In the data rows, the value 128 means zero.
Here are some points, one per row:
[141 113  29 110 101 169 167 104  75 122 185 147 104 161 134 132 143 252
 118 139 162 211 181  69 178  93  83 163 111 118 130 126  53 140 173 143
 132 144 131 204  81  62  74 102 154 152  42 164]
[138 181 110 107  98  74 124 134 151 125 133  82 169 182 132 105  90 179
 120 112 129 151 131 130  80 105 137 104 129  65 148 153 126 176 155  75
 110  71 142 226 234 156 135 124  83  96  97  92]
[134 120 140  96 102 100  88  56 126  77 183  81 141 138 169 113 207 104
  89 134 137 217 163 154  99 125 152  56 181  56 117 124 124 157  84 129
 131 128  98  96  96  88 156 190 100 183 142 129]
[ 47 116 110 155 140 123 107 147 144 141 134 107  51 125  99 124 137 101
 107 131 103 149  68 127 255 171 161  76 142  99 193 137 113 114 172 152
 116 185 141 130 155  58 150  72  64 136 117  94]
[153  84  79 128 197 141 142 130 167 149 170 120 180 145 175   0 159 147
 104  84 149 131 163 127 154 168 151 101 110  72 164  40 131 176  68 133
 153 109 137  15 146  88 139 107 116 114 100 151]
[141 175   0 148 130 175 164 126 141  81 147 136 120  98 129 120 109 126
 125 154  81 123  82  72 106 143  45 179 168  56  18 185 199  94  98 166
  70 149  67 106  83 112 172 100 163 122 126 155]
[116 161 146 126 105 193 146  80  96  93  90 137 168 108  98  61 136 123
 115 150 120 105  81 151 124 110 102 178 131  45 255 131 148 116 153   0
  53 131 137 115  89 146  39 147 153  99 133 145]
[228 106  89 112 124 180 141 187  95 123 146 123 133 168 124 119 145  88
  98 144 103 142 196 177 151  82 118 159  87 104 100 151 162 150 178  92
 165 149 136 158 107 120  83  66 149 132 129  36]
[ 75 137 145 113 102 144 173 163  55 185 140 145 131  92 199 202 192 109
  77 132 143 147 142  89 128  59  49 148 168 122 159 177 122 161 138 157
 128 140  88 147 176 161  78 190 193 103 101 179]
[155 119  70  68 116 106 111 135 105 131 151 147  99 143  94  67 134 107
 155 129  83 147 198  55 118 160 157  23  91 141 126  63 190 123 119 100
 159 128 188 110 121 169 156 116 162 100 160 154]
[117 196 111 103 152 171  94 124 103  98 130 148 170 201 114 192 191 126
 173  90 154 131 114 146 127 110  69  84  53  87 129 119 133 170  86 148
 113 179 138 182 161 122 109 131 157 140 175 231]
[101 187 115 136  95 151 163  73 167 131 127 162 157 140  70 118 145 184
 167 148 177 113  98 181 126  81  56 110 162 114 152 182 141 120  82 208
 114 164 101 108 143 104  93 171 118  93 204  52]
[149 101 158 114 255  66 164 146 104 136  46 168 103 141 176 130 160 151
 154 147 126 143  53  82  44  69 139 148 107  98 188 162 105 133 176 155
 104 138 144 116 127 137 143 153  66 112 104 111]
[106 133 108 128  99  60 114  96 160 130  59  79 102 154 119 118 158 151
 125  99 128 175 134 117 148 167 157 108  80 131 131 162 176 118 192 137
 206 151 128 134 104 131 149 135 130  72 116 146]
[104 129  57  79 130 135 121 255 116  85 105  61 173 121  71 122 135 111
 128 144 121 144 191 180  93 217 130  98  86 133 198 167 119 138 174 205
 168  84  86 111 136 117 119 154 122 158 145  87]
[117 105 254 143 129 129 253 184 138  89 135  74 142 133 114 142  62 134
 152  90 122 135  81  61  82 181  23 127 137  82 151 129 157 103  76 123
 112 148  76 123 117  86 122 145  73 138 157 115]
[108  88 115 150 108 131 117 138 172  83 208 135 171 180 137 148 142  74
 143 123 120 102 100 128  99 147 189  76 150 112 189 121 148 251 140 125
 228 174   0 106 125 144 137  92 137  76 135 146]
[255 219 166 101 135 164 154 184 189 114 138 160 192 103 129 152  46 132
 106  92 127  67 130 116 198 138 138 132 108  55 127 195 122 127 173 149
 113 150  74 138  94  96 172 166 142 127 120 172]
[116 169 153  63 119 120 117  66  85 133 149 143 120 110 133 165  86   0
 152 112 159 124 117 127 101  93  87 157 134 132 132 168 162 184 141 158
 111  91 240 133 123 139  86 152  91  83 117 110]
[142 131 126 155 149 126  96  97 114 149 111  85 109  93 107 255 202 170
 106 138  89  81 109 103 117 138 151 105 219 131  92 115 144 140 122 158
 147  91 162 130 114 147 113 133 177  89   0  84]
[148 188 191 171  31 144 107 112  87 178 116 147 110 114 156 102 102 150
 162 149 182 166 153 112 116 116 149 146 154  84 122 148 146 141  91 142
 170 129 158 129 153  97 137  89 138 130 127 143]
[152 140 122 248 129 108 127 149 167 254 126  90 191 162 161 131 138 170
 124 179  80   0 110 130 167 113 105 220 149 141  59 168 152 130  79 131
 124 155 176 100 154 158  36 176 126 119 165 160]
[236 140 118 142 118 157  93 160 130 107 118 127  41 137 145  61 126  95
 131 167 109  78  69 122 122 159  65 118 137  67 145 110 159  96 124 185
 163  33  90 169 136 129  67 187 100 150  74 180]
[175 110 133 159 164 148 152 143  88  93 168 104  72  83  56 163 132 115
 135 101 130 101 141 151  50 135 181 147 138  57 138 117 133 171 136  82
 133 124 145 139 123  92 174  86 144 179 187 152]
[115 147 121 149 126 162  60 202 138  63 157 144 135 121 117 153 131 215
 109 114  97 108 166 146  38 182  74  75 151 149 126 107 168  83 153 115
  46 158 176 119  98 134  85  49  71 152  93 188]
[154 135  91 171 150 119 126 126 142 214  73  76  97  72  76 104 122  92
 121 115 112 104 141 159 122 173 165 153 161 167 116 216 112  86  72  46
 107 186 148  81 160 166 126 128  34  92 104 203]
[130 140 150 111 138  76   5 110 115 150 129 153 122 174 131 252 115 147
 153 169 175 128 100 126 154 137 133 156 128 147  62 170 128  72 100 127
 100  55 102  88 125 141 103 211 167  73 128  62]
[ 47 147 163 162 134 133 182 159 190 124 166 181  93 119 134 122 137  64
 151 111 152 171  58 173 112 122 180 118 136  92  20 144  70 124 169 119
 142 106 115 117 109 166   0 188 114 145 142 220]
[142 123 109 111 126 168 130 160 156 108 135 139 130 203  55 149 120  71
 133 127 127 123 121  94 151  99 161  77 101 231 171  84 131 153 110 132
 149 110 108 141 135 142 200 142 158 158  37 166]
[145 114  76 142  69  88  82 104 175 119 128 171 192  56 138 136  96 157
 133 101  43 145 118 146 154 131 124  93  92 132 121 114 142 114 156 157
 148  95 120 141  95 109 110 181 148 188 186 174]
[  0 129 121  94 130 159 106 108 185 141 110 102 155  75 101  85  97 154
 106 149 107  76 120 118 138 144 139 112  84  36  63 134 156  57 108 145
 150  95 138 179 178 114 123 128 163 152 121 110]
[117  91 103 163 135 123 167 154 150  74  75  75 224  95 130 170 148 115
 195 128 144 156 119 130 117 165   7 108 158 101 160 106  98 110 137  40
 255 121 101 147 137 113 148 102 164 145 105 127]
[130 193 171 112 190 195 138 108  70 191 172   5 153 121  96 130 157 147
 177 128 135 138  95 150 110 126 105 143 104 177 132  82 160 152 137 146
 127 155 110 158  90 162 116  89 134 115 132 182]
[154   0 136 108  99 135 117 138 108 102 122 147 128 147 111  82 125 128
 170 140 126  94 135 139 105 134 122 154 151 180 163 129 120 110 181 139
 111 191  73 115 127  98 109 114 183  69  53 110]
[168 191 193 201 141  58 211 113  81 130 130 157 142 102 163 121  72 119
 139 157 154 160  51 198 162 124 167 138  71 142  83 117 222 131 131 152
 119 133 125 127 114 124 113  82  69 170  80 142]
[159  96 116 158 119  75  75 151 131 161 104 131 119  51 122  76 130  95
 142 151 128 122 129 133  89 172 104 128  85  64 105 135 115  55  99 125
  65 219 137 112 123 123 150 115 161 113 114 128]
[108  94 135  82 164  37 163 150 108 132 101  57 154 160  70  99 101 125
 133   0 168 149 117 213 161 111 171 114 162 123  93 128 127  97 109 115
 119 127 114 120 170 174 134 105 189 153 109 176]
[160 129 159 150 106  76 154 127 143 117 106 170  77  97 117 147  95 151
  73 141 106 124  66 211 140 147 122 142 239 136  93  89 123  83 144 141
 146 189 231 113 147 124 138  78 161  66 113 109]
[184 113 106 151  87  92 165 128 143 117 150  97 140 118 107 132 219 125
 133 194  62 105  96 156 150 122 181 139  90 142 145 111  41  50 102 145
  82  66 171  84 179 112 184 116 118 126 168 143]
[181 154 132 118 148 172 105  64 169 173 138 137  86  98 174 144 135 114
  98 104 106 136 163 147 124 145 131  70 109 152 125 221  62 120 154 103
 139 117 124 105 153 192  88  19 103 108 106  67]
[110  71 155 143 138 116 126 150 148 135 163 131 133 171 135 100 147 151
 165 135 140 111 161 172 142   0  45  97 204  92 166 110 162 182 149 142
 109  38 100 173 117 192 255 169 131 177 199 133]
[133 124 149 107 153 130 126 144 113  83 168 152 176  94 143 129 174 111
 129  89 174 144 124  57 118 109 143 123 150 103 193  86 157  25  67 140
 138 122 146 138 146 159  81  31 123 124 145 132]
[121  47 132 122 134 124 134 117 255 112 159  85 162 122 120 137 128 116
   0 108 226  73 109 128  18 140  98 108  88 158 174 135 193  86 111 168
  75 148  88 171 109 122 150  90 130 137 123 177]
[ 99  66  77 120 109 190 167 161 110 163 108 126 218 189 149 132  89  23
 148  96 126 194 115 171 106 152 210 107 107 140 149  77  44 119 111 142
 127  70 183 180 115 106 184 118 108 140 153 109]
[109 147 114 152 175 121  97 139 143 140 167 148 124 121 122 113 125  91
  95 174 202 156 152 142 153 188 169  65 147 201 125 105 116  81 122  96
 112 119 152 188 117  97 105 146 125 150 171 101]
[ 96 136  76 176 137 126  21 107  63 192 134 132 113 118 155 132  35 101
 173 110 177  94  98 224  91 157 125 186 158  70 118 138  69 111 167 151
 100 151 129  57 173 108 145  55  73 108 125 131]
[102  63 130 120 143  94  96 155 112  56 138 155 122 155 137 109 138  71
 162 109 179 170 160  94 151  96 112  90 147 176  75 185 145 141 118  77
 111 174 156 131 152 142 138 131 170 202 113  69]
[129 131 147 130 144  45 143 104 145 128 255 126 161 140  80 130 146  90
 127 116  63 121 182 101 152 179 145 255 186 104 136 113 103  94 119 107
 126 149 119 162 138 117 179 172  92 147 100 126]
[ 51 118 122  92 106 186 110 134 124 106 115 175 178 152  94 110 202 164
  44 129 104 128 141 120  69 116 108 175 120 125 111 114 177 134 126 161
 215 155 145 121 154 142 191 181  43 142  66 113]
[ 69  87  82  86 137  91 174  79 179 130 128  80 108 200 122 134 129  95
 180 174 106  86 197 124  91 121 152 115 116 138 133  82  87 165 161  71
 160 120 166 136  28 151 108  17  92 174 128 125]
[133 178 131 178 129 106 183  70 122 226 111 208  89 114 141 117 118 133
 141  16 131  94 116 136  33 201 120 126 123 170 182 163 117 147 102 128
 106 106 126 155 117  93  79 177 157 156 124  85]
[ 98  54 145 142 118 148 109  99 135 127 159  80 106 143 190 160  99 149
 121 145  97  45 148  87 137 134 168 108  72 128 135  82 146 103 153 124
 160 185 123 135 172 141 130 119  90 106 175  93]
[167 228  72 129 178 104 189 141 190  67 123 147 128  58 150 123 101 138
 126 155 166 110 115 216 133 115 179 114 155 143 133  50 140 114 123  52
 109 145  58  94 186 107 108 125  74  83  95 102]
[ 87 109 124  83  83 108 106 191 135 169 156 179 107 145 131 169 119 169
 101 148  87 189 169 165 149  90  81 144  53  82 192 128 191 122  63 114
 171  62 127  93  14 122  99 108 165 113 119 166]
[194 148 138 132  94  95  77 132 172 162  68 107 114  91 133 129 111 101
 129 107 152 165  78  91 135  24 116 175 160 156 140  83 132 142 109 141
 123 166 113 214 126  79 120 196 129 125 199 107]
[142  69  79  43 104 133 177  88  43 159 115 166 103 172  79 129 133 133
 123 143 209 110 170  80 117 129  63 162 130 129 116  79 142 143 195 106
 173 111  28 131 126 186  89 108 101 194 210 172]
[120 182  84 126   9 132 211 230 118 125 147 128 119  70 134 145 124 153
 112  88 116 119  81  81 126 142 105  91 104 150  87  66 118  98  98  76
 131 113  79 118 126 114 181 185 103 118 164 137]
[ 83 220 139 226 107  63 139 109 169   0  77 166  75 119 145 102 101 191
 190  65 121 127 174 160 167 123 217 212 171 144 175 152  93  58 130 169
  65 116 147 123 128 171 104 131  73 100 164 143]
[126 100 176 130 148 186  82  94  84 105 123 145 240 151 129 101 159 153
  93  70  62 115 108 136 154 151 146  99 120 127  97 129 122  57 147  79
 173 101  63 135  80  68 171  81  71  94 166 147]
Along one direction, these points spread out more than along any other. Take the direction at right angles to it along which they spread out most. Then take the direction at right angles to both along which they spread out most. Go by this last direction. Where along it does each point below lie, from 0 to 99? The average is 50, and the first point in the table lies past the average. One standard deviation of the points above along it is 16.
[145 130 121 119 144 171 190 147 204 118  81 140  83 106  96 146  31 155
  92 119 115 143 124 144 150 179  63 140 141  80 173  83  88 104   0 135
 167 143 115 138  51 159 162 148  70 208 138 136] ~ 20
[125 149 161  95  48 101 144 152 161  75 102 128 137  94  61  72 163 145
 112 100  62  89 139 103 135  24  90 121 122 135  40 102 124 165  90 187
  98  99 105 102  68  87 104 152  73  96 152 125] ~ 35
[164 119 119  74  48 123 128 143 190 115 114 130 181 131 158  81 136 194
 111 158  81 114  17  78 165 188 153 133 133 108 135  65 159 183 137 148
  39 145 120 102 107 234 162 143 111 255 178  86] ~ 28
[140 103 130 125  98 145  96 115 126 107 110  74 137 121 113 148 107 146
 105  46 143  98 133 110 156   1 169 113  84 132 139 127 108  84 147 130
 159 167 122  41 139 140 132 152 100 255  24 103] ~ 56
[130  94 132 103  92 105 126  97 132 108  52 118 109 195 157 255 167 109
 177 158 172 123 172  96 144 113 119 129  67 149 128  99 106 188 147 105
 106  94 163 112 172  44 104  77 145 143 108 209] ~ 77
[ 92 153 171 255 132  84  74 117 106 116 149 101 120 172  42 108 119 131
   0 130 158 155 134  58 146 109 115 131 101 170 104  96  40 186 192 156
 176  73 162 115 104 164 132 126 186 119 132  50] ~ 75
[127  21  85 228 160 143  87 109  65  48 127 110 115  95 122 115  68 171
 125 145 133 194 143 140 178 135 180 109  69 141 100  95  87 186 108 128
  54 116  91 127 149 200 167 162  72  28 124 127] ~ 54
[ 92 185 176 151 134 159 110 122 101 161 127 100  87 130 156 122  95 101
 126 173  26 169 147 144  82 127  63 173 133 162 121 148 110 152 128 105
  89 205  54 110 224 117  65 113 176 138 108 137] ~ 60
[113 108 147  62 146 129  53 170  29 132 165 124  75  87 154 119 143 192
 166 136 199  26  91 122 149 118 121 163 119 193 114 183  87 214 103 105
 185  93 166 170  46 103  91 128 177  91 111 120] ~ 83
[100 100 129 158 157 148 118 134 163 120 107 180 144  79 191 133 178  53
 165  94 155 129 163 212 151 132 104 180  48 106  97  95 125 186  98 136
 112 124  83 139 125 159 145  81 127 123 115 103] ~ 54
[152 136 173  85 113 107  80  69 195 129 139 104 107 151 112 114  65 217
 129 186  86 145 132 121 151 163  72 138 100 157 111  69  73  95 126 168
 197 131 147  71 148 180 191 235 193  98 166 153] ~ 49
[125 115  13 138 132  76 105  98 116  83 155 131  83 154 172 129 121 113
  79 122  55 130  61 119 157  97  91 175 109 174 163 226 137 120  39  77
 173 127 126 126 147 100 133   0 140 128 155 173] ~ 55
[ 69 191 176 136 118  71 152 105  25 108 126 144 166 141 163 100  69  75
 136 185 129   0 168 130 132 104  43  42 147 123 125 172  91 105  87 156
 112 172 127 168  88 160 104 164 134 143  99 157] ~ 56
[ 89 112 169 143 155 199 137 114 118 144 108 114  93 103 151 112 101 118
 158 182 150 101 157  84 153 141 193 144 169 160 134 123 175 115 175 158
 110  59 138 106 157 126 168 125 158 131 157 127] ~ 60
[ 91 150 114 123 145 146 117 161 107  93  78  91 116 166 255 111 143 111
  64  49 123  95 121 171 154 133 104 107 118 138 128 100 181  58 160  88
 136 138 134 129  95 142 178 171 153 102 154  85] ~ 44
